Rotation paths and how fast each direction turns (degrees per step)
Each turn is a multiple of 5 degrees from 10 to 175, or 0.
Each row of a path follows its step; steps can be skipped.
path 1
step 0: [  1   9 -12 -14 -16  -8   1   7  -7 -11   5   3   7   1  -1 -22   0   9
  -8   5 -14   4   8  10  18  12  10   5 -11   9   6]
step 1: [ -9  -4   4   2  -8  -4  13  20  -6 -30   8   3   6  -6  -2  -2  -2   9
   3   5  -4  -7  11  -5  14   7  -1  -8   2   2  24]
step 2: [ -5  -8   2  -3 -15  -2  -5  13   3   7  11 -15   9 -26  -9   9  -1   9
   6   8  11   4   5 -17  15   1   3  -8  -2   3  15]
step 3: [ -2   1   6   0 -17  14   5  16   4   6  -8 -23 -10 -15 -12 -11  -4 -14
   5   8  13   5   7  -3   4  -7   6   4  11 -13   4]
step 4: [ -2   1  14   1 -13   9   4   7  -8  10  13  -6  -9   2  -5 -17   0 -11
  -8  19  -6  25  -6   4   5   8  14  -3   0  -7  -9]
step 5: [ -1   3   6   1  -3   0   2   5  -4 -15   0   6 -12  23 -27 -12  15   3
   5  10  -8  18   7  -2   9   2   9 -10  -4  -3   0]
step 6: [  6  -9  -4 -10 -23 -16 -11   9 -13  -2  -2  15  -5   5 -12  -9  -4   8
   8   7  -8   5   2  -5   6  -5   1  -7 -16  12  14]
step 7: [  7  -3   2  -2   2  -2  -4  31  -1 -12  -6  -9   0  -5   6 -12  -8  -3
   9  -2  -3   6   6  -5   4 -13  -7  -2 -14   6  28]
step 8: [ 10   3  24  -3  -8  13  -7  18  -4  -3   2 -13   7 -22   5   5  -1  -4
  13   6  -6   2 -14  -9  11   0  -5  -5 -11  -2   1]
step 9: [  9  11   4 -17   4  12   6   7 -14   2  -3 -23   5 -10 -15  -5   5  -3
  20   2  -4   8   1   0   7  -6  13  -7   3 -13 -11]
Speeds:
[ 1 -1 -1  4  2  0 -2  1 -4 -1  0  3  0  3  1  6 -6  1 -2  2  1 -5  4 -1
  9 -4  3  4 -5  2  6] -> 65
[ 0  0 -1  0 -3 -3  0  6 -2 -2  0  5  3  2  0 -1  4 10 -4 -4  2  1 -1  6
 -1 -4 -5 -2  3  5  3] -> 65
path 2
step 0: [ -9   9 -13  -4  16   1  -5 -15   2  11   5  -1   0  11 -10   8  -2   4
  11   9  -6   1  -5 -10  16  10 -12   4  19   5  -3]
step 1: [ -6   5   4 -19 -11 -14  13  -8  -2   5  -2  -9 -13  12   4  -8  -6   9
   2   4  -1  15 -12  -4  12 -12   2  -1  16  -2  -7]
step 2: [ 11   9   4  -1   3  -5  -3   6 -13 -13  12  -8  -1   7  -4  -1  -6   2
  -9  12  20   5 -16  -7  20  -1  -3  -1  -7   4  -9]
step 3: [  3  10  -3 -13  -1  -7   4   8  -5  -7   7   5  15   4   7  -4   0 -20
  -4  -6   2   1 -17   4   9   4 -18   8  12   5  16]
step 4: [  2  19   0   0   7  -6  15  -4  -8   3  -1  -5  -4   1  -1  -8 -12 -21
 -11  -6 -10  -6  -2 -19   0  12   8  12   8  -1  -6]
step 5: [ -7  10   1  16 -19 -10  13   3   5  12  -5   7  -3   8  -2   5  -8   6
 -17  -8   9  -5  -5  -9  13   2  -6  13  -2 -10   2]
step 6: [ 15  -3   1   0  -6  -2 -12 -15  -7  11   5   5   1  22  -8  17   5 -10
  -2  -8   6  -2   7  -3  15   0  -3  18   5   1  -4]
step 7: [ 10  -1   1  -5   1   2  -3  -9   9   0   9  20 -10   6   5   1 -14   8
  -5   5 -14   0 -10  -6   4  -9  -4  15  23  10   0]
step 8: [ -6  13  24   7 -16  -6  -3  -4 -19 -11  11   1  -5   8   4   8  -6   4
   6   7 -13   3 -11  -9   1  -4   1   2   3   0 -10]
step 9: [ 10  11   9  -1  -2   1  -2   7  -7   9  20   1  13  11  16  -3  -1  10
 -10  -4  -8 -11 -13  10  11   6 -11  -3  -9   2  -8]
Speeds:
[ 1 -2  4 -6 -1 -4 -4 -6 -2 -2  5 -3 -3 -6 -2  1  2  4 -2  5 -5 -1  0  0
  5 -6 -3 -4 -1  0  4] -> 55
[-4 -1  9 -3 -1  8  7  0  2  2  3 -1  0  0 -1 -1 -2  1  3 -4  3 -3  2 -7
  3 -2  0 -4  0 -1 -1] -> 100
[  5   0   1   2  -3   0  -3  -3   2   5   1  -4   5  -1   0   3 -10  -3
   1  -1   0   3  -7  -1   2   2   3  -4   3  -5   2] -> 0
[ 3  0  6 -2  1  1 -1  5  2 -1 -6  0 -8 -1 -3 -4 -2  4 -6  1 -2  4 -2 -4
 -2  1  8  2  1  0  3] -> 120
path 3
step 0: [  5   2  15  -3   8  14  -5   6   8   5 -12   1  19  -8 -11  -4 -16  -7
 -13   6   4  12  11 -15  12  -4  11  -1  13  15 -14]
step 1: [ -9  16   5  18   1  10   7   3  11  19  17   5   3  -6  -3   5  -5  -4
 -10   2   5  11   2  11  15 -12 -10   4 -19   8  13]
step 2: [ -2  -1  18   1  -5   0 -12   5   3  12 -13  -4   4  -4  -2   0 -12  15
  -8   4   4  21  -2  -7  24  -1   9  13   5   6 -22]
step 3: [-17  -1   2   1  -9  -2  -2 -12  14  15  20  -9   3  -4   2   3   0 -11
   5   7  -6  18   3  14  21 -14  -5   5  -3  -2  18]
step 4: [-14  -3   6   7  -9   0 -19 -15  -3   0 -15 -11 -11   0  -8  -6  -7  15
   5   0  -5  14  -1  -4  13  -7 -11   9  -4   1 -27]
step 5: [-15   3  -5  -5 -11   3   1 -16   2   9   5 -15   5  -5  -3  -2   6 -20
  12   8  -7  12  27  14  11  -6   2 -11  10   2   4]
step 6: [-11   6  -5  17 -14   8 -10  -9  -5  -5 -11  10 -11  -4 -18 -10 -13  13
  -2  -6   1   4  14   2   1 -11 -19  -6  -2  -9 -16]
step 7: [ -1  10 -14  -3  -5  -3  13  12  -3  10   1  -8   6  -5  -1   4   4  -9
   8   2   2  21  32   5  10   2   5 -15  13  -4 -10]
step 8: [  1  -2   2  18 -12  -1  -6   9   7 -11  -4  17  -5  -4  -4  -8 -10   7
  -8 -13   2  18  15  -3   1 -17 -17  -3  -1 -21  10]
step 9: [ 11   4  -5  -3   9  -7  13  12  -6   1   2 -11   8  -3   5   7  10  -9
  14  -2   6  27  13 -14  14  -6  -1   0  -6 -12 -20]
Speeds:
[ 6 -6  4  1  1  1  6  4 -4  2  0  3  1  2 -1 -1  1 -4 -5 -4 -3  6 -4  2
  6 -1  2  4 -5 -1  1] -> 45
[-1 -2 -6 -2 -1 -6 -2  8  5  2  3 -1  0  2  2  3 -2  8  0 -2 -1  5 -3  0
  1  0 -1  3  5 -4  3] -> 65
[-1  3 -5  3  5 -1  0  2 -4  0  7  0 -4  1 -4 -2 -2  1  2  3  0  0 -4 -2
  0  2 -8  1 -8  0 -6] -> 145
[-2  0  2  5 -4  3  0 -1  4 -5  3  5  0  1 -3  2  7  8 -2 -1 -3  1  0  4
 -4 -3 -1 -1 -6  1  3] -> 160
[ 3 -4  2  1  5  0 -2 -1  3 -4 -4  2 -4 -3 -7 -7  1  7 -1  3  0  0 -1 -6
  4  2  3  0  5 -1 -2] -> 170
[ 0  4 -1  3  2  4  1  2  2 -5  6  0  0 -3  0 -1 -5 -2 -2 -9 -1  4  3 -5
 -4  5  7 -1 -1 -3 -1] -> 40
path 4
step 0: [ 10  21  -3   5  -7   6   9   2  19   5   6   7   3 -16   0  -2   2 -10
 -13 -13  -7   5  10  -4 -10   1 -10 -11   5   9  12]
step 1: [  4 -10  -6   9   6 -12   5  -1   5  -5 -16   0  -9   2  11   5  -8   1
 -17  -7 -18 -18  -1   3   0  -3  -8  20 -14  -2  -2]
step 2: [ -1  10 -14  -5   7  11 -17   9  -7 -16   5 -17 -12  11  -3   3   6  -5
  -6  -4   3   7  23   2   0 -13  -5  -2  -2  -4   1]
step 3: [ 13  18   7  -2   5   0   2  15  16   7  11  -2   2 -22 -15   0  -7   2
  -8   8 -16  -7   1  -2   8  -4  -1  -4  -3   7   7]
step 4: [ -1  -8   1   1  14  -7  12   3 -10  -8  -3  -2   9   7  -6   5  -1  -8
 -21 -18  -4 -12   4  -9  -4   3   3  24   1  14  -2]
step 5: [  1   8   0   9   0   0 -22  15   1  -7  14 -16 -16  -9  17  -3  -3  -6
  -1 -17   7   7  14   6  -3   7   4   2  -2  -5  -1]
step 6: [ -6  16  -6 -11  10  -5  -1   3  -8   5   0  -1  15 -22   5  -3 -14  -5
 -11   9 -22  -3   0   3  14 -11  -4  -2  -4  -1  -2]
step 7: [ -1  -7 -10   0  13   1  -1 -10   4   1  21  -5  -1  11  -2  13   5  -5
  -4 -11 -13  -6   6 -15  -4  -7   0  20  18   9   0]
step 8: [  7 -10   6  18   6   0 -19  20   0 -10  17   8  -2 -10   1  -3   1  -4
   6  -8   1   0   8  16  13   0  -1   2 -10   8  -9]
step 9: [ -2  11  -5 -15   5  -8   7  -4 -26   2  10  -1   9 -17  -9 -10   5  -4
  -2 -13 -11  -6   4  -2  13   4  -2   1  -5 -14   9]
Speeds:
[ 2 -8 -1  5  4  3  1  0  4 -4 -2  3  2  0  1 -2  1 -2  0 -4 -4  4 -2 -1
  1 10  0  0 -1  5  6] -> 100
[-1 -3 -3 -2 -4 -1  0 -4  4 -5 -4 -2 -1 -7 -5  1  0  6  0 -4  1  4  0 -4
  3  0  4 -1  2  0 -9] -> 0
[-1 -5 -5  1 -2  3 -2 -5  3  0  3  3 -1  2  3  3  2  6  0  2 -7  1  4  4
  3 -8 -5 -1 -1  1  2] -> 65
[-5  2  3 -3 -8  6 -4  2  2 -4  0  1 -3  1  2  5 -1 -4  2 -5  2 -5 -2 -3
  5 -1 -1 -2  4  3  5] -> 140
[ 0 -1  2 -5  2 -1  1 -1 -4 -3  0 -3  6  2 -1  6 -5  6  2 -6 -3 -2 -7 -1
 -4  0 -7  0 -5 -2  0] -> 135
[ 1  0  4 -1  4  2  0  5 -1 -1  3  7 -4 -8  4  2  4  0 -2  1  1  5 -3 -3
 -3 -3 -2 -8 -3  0 -2] -> 130
[-1 -3  2 -5  6 -5  1 -2  4  0  0  1 -2  7  5  2  5  1 -6 -1  1 -5 -1 -3
  5  2  2 -1  2 -2 -3] -> 125
path 5
step 0: [-11  15   1   1   2  -6 -13   5  -6   4   1   7  15   5 -11   3   0   9
  -9   1  -5  -6  10  -2  18 -14   8 -19  11   7  -7]
step 1: [ -3  18  -3   9   2  -7 -17  -1  -5   4   1   5   8   4 -11   7 -14   2
  10 -13   1  -5  12  -4  16 -13   8   0   2   3  18]
step 2: [  5   7  -2   1   0  -8  -9  -1 -18  -2  -2   0  -2  12   4   2   2  17
  17 -11 -13  -2  -4   4  11 -12   5  11   4   1  24]
step 3: [  0  -5  -3 -20   1  -1  -1 -10  -6   3  -7  -3  -7  10   1  -8  18  12
  16   0 -13 -11   8   4  11 -13   8  -3  14   2   9]
step 4: [  5  -8  -2 -17   3  -6   4  -5  -5   4  -1   0   3  11 -18   5  14 -17
  11   6   2  -7  11   1   9 -18   1 -12   7  -4  12]
step 5: [  5 -10   5  -1   5  -6  -5   5  -7  -1  17  -7  14  17 -13  14   9  -6
 -10   3  -7  -3   3  -4   6 -24  -8  -1   0  -1  11]
step 6: [ -8   1  -2  -8  12  -5 -16  10   6   3  16  -6   9  11  -2   0   5   8
 -18  -3 -10  -9  16  -6   6  -9   0  14   6  -6  11]
step 7: [ -9  13 -14 -14   9  -8  -4   8  -5   1   4  12   3   0  -8  -4   2   5
 -10  -3  -5  -3  11  10   5   3   1   5   3 -16  27]
step 8: [ -5   8  -5  -1   3   4   8   5  -9  -8   1  11   3   3 -12   2   4  17
  -5   5 -15  -8   1  17   2  -6   2 -19   1  -1  24]
step 9: [ -3   5   3   7  15   5  -2   7   3  -9  -6   3  -1  15 -14   2   4  11
   7   8  -7 -21   9  -6   2  -5  10 -19   7  11  12]
Speeds:
[ 0 -1  2  2 -5  7  2 -4  2  1  3  2  5 -4 -5  5 -4 -3  2 -1  1  4  3  6
  1 -3  2 -5 -2 -1  4] -> 100
[ 0  3 -5 -3  4 -2 -1  0  5  2 -4  1 -2 -1 -3 -1 -4 -9  5  0  5 -3  7 -4
  0  4  2  1 -1 -2  4] -> 125
[ 1 -2  7  1 -3  1  9  1 -1 -6 -2  2 -3  1  3 -6  4 -1  5 -3 -1 -7  3  0
 -1  1  0 -3  0 -3  3] -> 65
[-1  1  2 -1 -3  5 -5  5  1 -4  2  6 -2 -3 -4 -3  1  2 -6  5 -1  0 -1 -6
 -4  5  1 -4 -2  0  5] -> 35
path 6
step 0: [ 21   5 -16 -11 -17 -11  11  -2   2  11  -5 -11  20 -11 -11   2  -1  -9
  -1  -7   1  -2   6   0  12  -7  -6  16 -11   2  -8]
step 1: [  0  11   2   6  -5  -8   7 -13   7  -8 -13  -8   7  18 -19  -5   2   0
  -1  -6  -9   2  16  19  -7  13  12  12  -5  16   2]
step 2: [ -3  -6 -12   4  -8   0  -8  -3  12   8 -16  -4  11   8  -9   8 -11   0
  -6 -12   3   4  -7   4   4  -5  15  11  26  -9  20]
step 3: [-13 -15  -3   0  10 -16   4  20  -2   0 -15  11   2 -11   4 -11 -13 -11
  -7  -2  -7   1  -3   4   8   6  20  18  -1  11   1]
step 4: [ -5 -16  -8  -6  -4  18  -5  16  -1  -3  -8   0  12   6   1 -18   2  -2
  11   3 -12  -6  18  -9  10   8  -8   1  19  13   4]
step 5: [ -8  -5  16  -3  -7   5  -9   1 -32  14   4  -6   7  -9 -10  -3  -6   8
   6   4  -9  15  15  -8  -1  -6  13   6   3   3   5]
step 6: [  9   3  -4   7  15   2   4   5  -7   8  -4 -11   1 -16  -4  -5   0  -5
  23  -3  -2   8  -5   0 -16 -18 -11   8   5  24  12]
step 7: [  4   9 -11  -1  -1   5 -28 -10  -3  -4   1   8  -4 -12 -16  -8  -5 -19
  13   2 -14  -2   4   5  -8   4  -2   3 -15  -5  15]
step 8: [-13  -4   2  18 -20  12   9   1   6  -5  11   3  18 -10  -6  -7  -7  -2
  10   3   8  -8 -13   2 -21   5   4   6  -8  -4  15]
step 9: [-20  -3 -10  -1  19   7  -8  -4 -21  -9  -3   8  10   2   8  13 -12  10
   0  -9   5 -12 -12   8  -7  13  -7   1  -7   5  13]
Speeds:
[-4  3 -7  0  4  0  0 -1  0  2 -3 -1 -1 -3  3 -2  3 -6 -4 -2 -5  2 -2  0
  2  2 -8  5 -3  4 -6] -> 115
[ 2 -2  5 -5  3  4 -1  3 -2  3  0 -5  7  0  4  0 -6  1  1 -2  3 -2  5  2
 -2  3 -3  0 -2 -2 -8] -> 70
[ 3 -6  0 -1  1  4  0 -6 -4  0  1  3 -2 -6  2  0  5 -7  5 -1  1  3  2 -5
 -5  1  4 -4  3  2 -3] -> 40
[-1  2  0  6 -2 -5  5  2  1  1  3 -2  5 -9  2 -3  0  4 -1  2  0  3 -2 -2
  0 -2  7  2 -4 -2 -5] -> 140
path 7
step 0: [ -4  18   5 -10   7  11  -3   6   0  -1 -25 -10  -2   7   2  21  -2  -1
  -9  -7 -15  17   3   0   2   1  19  14  16  -3   7]
step 1: [  0  16  -3  18  23 -14  -1   2  -8 -14   1 -15  14  -3   6 -13   1 -16
   7  20 -13  -2   0  -4   3  10   3  12  -1  -1   5]
step 2: [ -8 -21   4   0  -3  -1   0  -5  -8   1  -1  -9 -18  -9   8  -3 -11  -9
 -14   5 -21  15  21  -7  -1  16  13  -4 -11   9  -1]
step 3: [ -8  -1  -2  -3   1 -17   3  -7  16 -12 -13  -8  -6  -8  -1   7  -6  18
  -6  10  -3  -7   0 -17 -13  -8  17  21   3 -15   9]
step 4: [ 17  14   9  15   1 -20   1  11   3  -6   9   1   5  -4   7 -16  -4  12
 -13   4  -4   9   7  -8 -20  21  -3  -2   2   3 -13]
step 5: [-11 -13   4  24  -5  12   7   3   3  -2  -4  -6 -14  16  15  11  10   4
 -12  -3 -12   6  16   0 -18  -9   6   1  17   3   1]
step 6: [-14  33  10   6  16   2   7  -4   2  -4  10  -7  10  -9  -5   2 -13   9
   4  -5  -9   6   3   3 -15 -12  15   5   7  -3  16]
step 7: [  5   6   1   8   4  11  -7  12 -11 -15   9  -1  -2   1 -10   6   1 -17
  -8  14 -18  15 -11 -17  -8  21   8   0  11  15  -3]
step 8: [-18 -22  11  15   6  -7   9  -4   3 -15 -12  -5   2  -2   4   8   4   0
  -1   9 -21   4  -8   9  -3   4  12  -4 -13  -7  20]
step 9: [ -2   3  17 -14   6   2  -2   3  13  -1   7  -7   4 -26  -8 -13  -1  11
 -18  -6 -15  -6   6 -12  -3  14   7  19   0   2  11]
Speeds:
[ 2  3  4  2  1  3 -4  4  6  0 -3 -3  3  0  4  3  4  6 -2 -5  3 -2  4  5
 -3  0 -6  2  2  0 -6] -> 65
[-4 -1  0 -1 -1 -6  2 -3 -2  4  1  1  3  0  0  8  2  3  7  3  0  0  2  3
 -1  3 -4  5  5 -6  6] -> 140
[-1 -1 -2  4 -5 -4 -3 -2  7  7  0  1 -2 -2  2 -2  1  3 -6  3  2  2 -1 -6
  1  1 -4  2 -6 -1  3] -> 55
[-3  1 -4  4  1 -1  0 -9  0 -1 -5 -4  6 -5 -3 -5  3  0 -2 -4  7  0 -2  1
 -2  3  2 -3  5 -1  2] -> 140
